X: a few groups of rows, each row roughly a mix of its group's hidden directions; some rows fit no group
X (112 x 10)
[[ 20  -2 -15   4  24  -9   5  14 -10  19]
 [  1   7  33  -8   0 -13  12 -15 -15  -6]
 [ -4   1  -9  -7  33  -7  20  -2   2  17]
 [ -1 -23 -19  -6   5   9  20  23  -1  -7]
 [ 13   7  -1  -1 -12  13 -26  27  -6  -9]
 [-19   5  11  -1   7  15   3  -3  17 -30]
 [-11 -11  11  18  18 -22 -17  -9  11   6]
 [-15   3 -17   5  -1   5   5 -19  28  16]
 [-10   7   6  13  16  17  -8  -8 -10 -30]
 [ -6  17  32 -14   8  -6  -7   1  -5 -18]
 [ 14 -21 -13  18   1 -12 -11  22 -11  -1]
 [  6  14 -10 -12 -23  19 -20  14  -4   6]
 [ 20  14  10 -25  18   5  -2   2 -10 -16]
 [ 26  -1  -5 -23  -8  -7  -4  16  11 -18]
 [ -2   9  23  -8  -5  16 -26 -17  -2   8]
 [ 13 -16  14 -22   2  -9   3  15  24  -2]
 [  7 -21 -16 -19 -15 -15  -7   2  -4  19]
 [-28  -3   1  19  -6  14  -9   5   2 -23]
 [  4 -20   4 -11  13 -20  15  18 -17  10]
 [ -6   9 -15  25   8  13  -3  19 -16  15]
 [ -8   1 -26 -16  -7  -7  -3   1  18 -24]
 [ -8  -9 -13  14  23  13   5 -16   7  22]
 [-16  -4  -3 -19   6  19   9 -21 -21   1]
 [-10  29 -13  17  15   2   1   8 -13  12]
 [-10   1  12  -8 -17  -1  31   9   2 -19]
 [  5 -28   6  -1  -7 -18  -3 -20  15 -13]
 [ -5   1   4 -22  20  -3   8  10 -29   7]
 [  3 -10   2 -11 -16   8  29  -4  24  -3]
 [  2  18   0  11  20  -9  -1 -22 -21  13]
 [  9 -11  -4 -11 -17 -10  -3 -10 -21 -27]
 [ -6   5   8  22  -4  19   6  30  -2 -10]
 [-19  13  18 -18  19  14   7   0   3 -14]
 [-29   2  26   0  -1  -4  13 -10 -14  -6]
 [-11  -5 -24  19  -2  20  -7  -2 -17 -12]
 [  1   8  -9 -23  -9   2   6  30  17   3]
 [  3 -10   5  -7  16  17  25  18 -18   3]
 [-12  13  10  14   7  -9  10 -21 -18  20]
 [  7  18  16  -8 -17   3 -25  -7   3  18]
 [-14 -20  10  15  -2 -10  -4   6  -5 -30]
 [  6  -6  -9 -15   4 -20  -3 -17 -19  24]
 [ -2  28   9  18   9 -15  -4 -15  -3 -16]
 [ 15  -8  -5  -9 -16  22 -17  18  -9 -13]
 [-20  -5  19   8   0 -21   9   4  -9 -24]
 [ -7   4   8   2   0 -28  11 -17  12  23]
 [ -6  -3 -13  18  21  10  -7  25 -12 -11]
 [-11 -13  16  15  -6 -13  -8  16  11 -24]
 [  9  25 -13  19  -9   5 -10  20  -7 -10]
 [-20  13   6 -27  -8  22   0  -7   6  -9]
 [-19   5 -30   6   1  13 -12 -11   6  16]
 [-24  -9 -18  -1   6  19   2  19  17  -6]
 [  0 -13  -1  22  20   0  10  17   5 -23]
 [-16 -30  -9 -10   4   1  19   0   9  16]
 [-19  16  19  -5  -1   1  15  20 -18  -9]
 [-20 -14  26   6   0   5   8  19  13 -10]
 [ -1 -25  -7   9   8  12   6 -14  26  11]
 [ 11   4   7 -16  -9 -13  13 -13 -13  29]
 [  9 -23  -2  19 -17 -11   6  21  10   5]
 [ 10  -3  23   2   7  -9   4  24  23   9]
 [ -7  -2  19   1 -12   7   5  28 -24  -4]
 [ 13 -36  12   9  12   4   9   7  -3   6]
 [-15  10   7   9  21  -2   4   0 -33   6]
 [ 14 -20   3   5   3  15 -17  18   9 -21]
 [-23   8  20  11  15   2  14 -13   5 -17]
 [ 25   1 -10 -22 -15  13   2  -8  13  14]
 [ -5  35   5   5  -2 -21   3  13  -9  -2]
 [ 16 -10  -5 -20 -10 -10 -11  11 -25  11]
 [-25 -14  -6   4 -10  -9   8 -20  20  11]
 [-11  19   6  -7  -6 -21   6   1  20  22]
 [ 11  -4  12   3 -19   8 -11  27 -14 -18]
 [ -5  23  12   4   7  24   3   0  12 -23]
 [  6 -29  15  -9   3   1 -16  -7  20  10]
 [  8  -4   4 -26 -10 -15   4  11  24  13]
 [-13 -27 -12 -11  -2   9  14   7   3  22]
 [-15   5  12  -7  15  21 -11  -4   4 -27]
 [-14   0  10  -4  19 -17   3 -19 -26   3]
 [  5  15   9   1 -18  -5   5  23  28  -2]
 [ 12  -1  10  -9 -24   3  -8  24  14 -16]
 [-14 -11  -7 -36   6   4   5  -1  15  -8]
 [-13  13   2 -28   6   3   0 -18 -21  10]
 [ 34   9   5  19   9  -7  11   8   8   8]
 [ -3  35   8  -8   5 -13   2   8 -13  14]
 [ -5 -24 -14   0   3  19  19 -18  -8  -8]
 [-13  20 -16  12   1  15  -8  17   0 -22]
 [ 20  26   4   6  -7   8  -1 -21  18   4]
 [-17  -2 -11   7  -7   3 -24 -24   9 -16]
 [-21 -13  -5  20  11  -6  12 -24  -7   6]
 [-16  -2   1  -5  13  -9  11  17  31 -13]
 [ 28   7  25 -17  -1   8  -9   8  -8   1]
 [ -4  -4 -13  -5   2  34  24  -2  -1  10]
 [ 11  -6   2   2 -16 -19  12 -12   8  29]
 [  9   9 -36  14   3  17   0  -5  -8   3]
 [  8 -17  10 -11 -11  -4 -24   5 -16 -21]
 [  8  -7   6  40   1  -1 -15   9   1   0]
 [  5 -12  10 -31   0 -21   8 -13  -6   8]
 [ -1  28 -22   9  -7   3   5  22  -7  -9]
 [  6   3 -23  -6  -8  15  29 -15  -2   0]
 [ -8 -35   7   4  -5  12   8  -1  12 -17]
 [-19  -2 -14  10   9  25   8  21  -7 -11]
 [ -6   3 -30  26  -4  -9   7  -3 -12  -7]
 [ -3 -28  13  -2  -3 -20   1 -18  11 -13]
 [ -9  13  -9   7 -10  25   1  23  -6  19]
 [ 26 -14 -22  10   4 -15 -10   9   0  12]
 [-15 -33  15   6  13  -4  -6 -12  -2  -8]
 [  2  -2  -1 -15  -6  21   4  33  10 -10]
 [-10  21  25 -11   6 -19  -1   9 -13   7]
 [-11 -29  14   1  -5 -11   7  -9   2 -24]
 [  7 -10  18  13 -19   4  -2  17  20  17]
 [ -3  -3   6 -29  12  -2  16  14  18 -14]
 [ -4  -5 -11  -2 -15  31 -18   0 -17   7]
 [  5   4  -8  15 -15 -23  25  -4  14   6]
 [ -7  21 -16   8   2  18   9  14 -24  -5]
 [  9 -19 -16  14   6   2   6  25   4 -20]]

which group is each row in? (one row of each group first)
[ 23  10  -9  -7  -7 -19  20  16  -7  12] => <74>
[  9  31  -7  -1   5 -10 -19   5 -16  12] => <77>
[  6  -6 -10  27  17   0  12  24   7   7] => <23>

[ -9 -17   9  14  10 -28  -2 -18  12  -5] => <77>
[-22   7   4 -25   6  -4  15   6  21   8] => <74>
[  5   1  -9  -5   4 -23  13 -34  -2   6] => <77>
[  8 -25   6 -10   8   7 -10 -16  19  20] => <77>
[  6   7  16 -13 -21   4  10  20  24  -1] => <77>
[  4 -18  -7  25 -14 -22 -10  -8  -6  11] => <23>
[-12 -15 -18 -12 -22  -3  -5 -10  19  14] => <23>
[  4   2  22  14   6 -20  22 -16   8   7] => <23>
[ -1 -25 -19 -11  -5 -17  -2   5  -5  23] => <23>
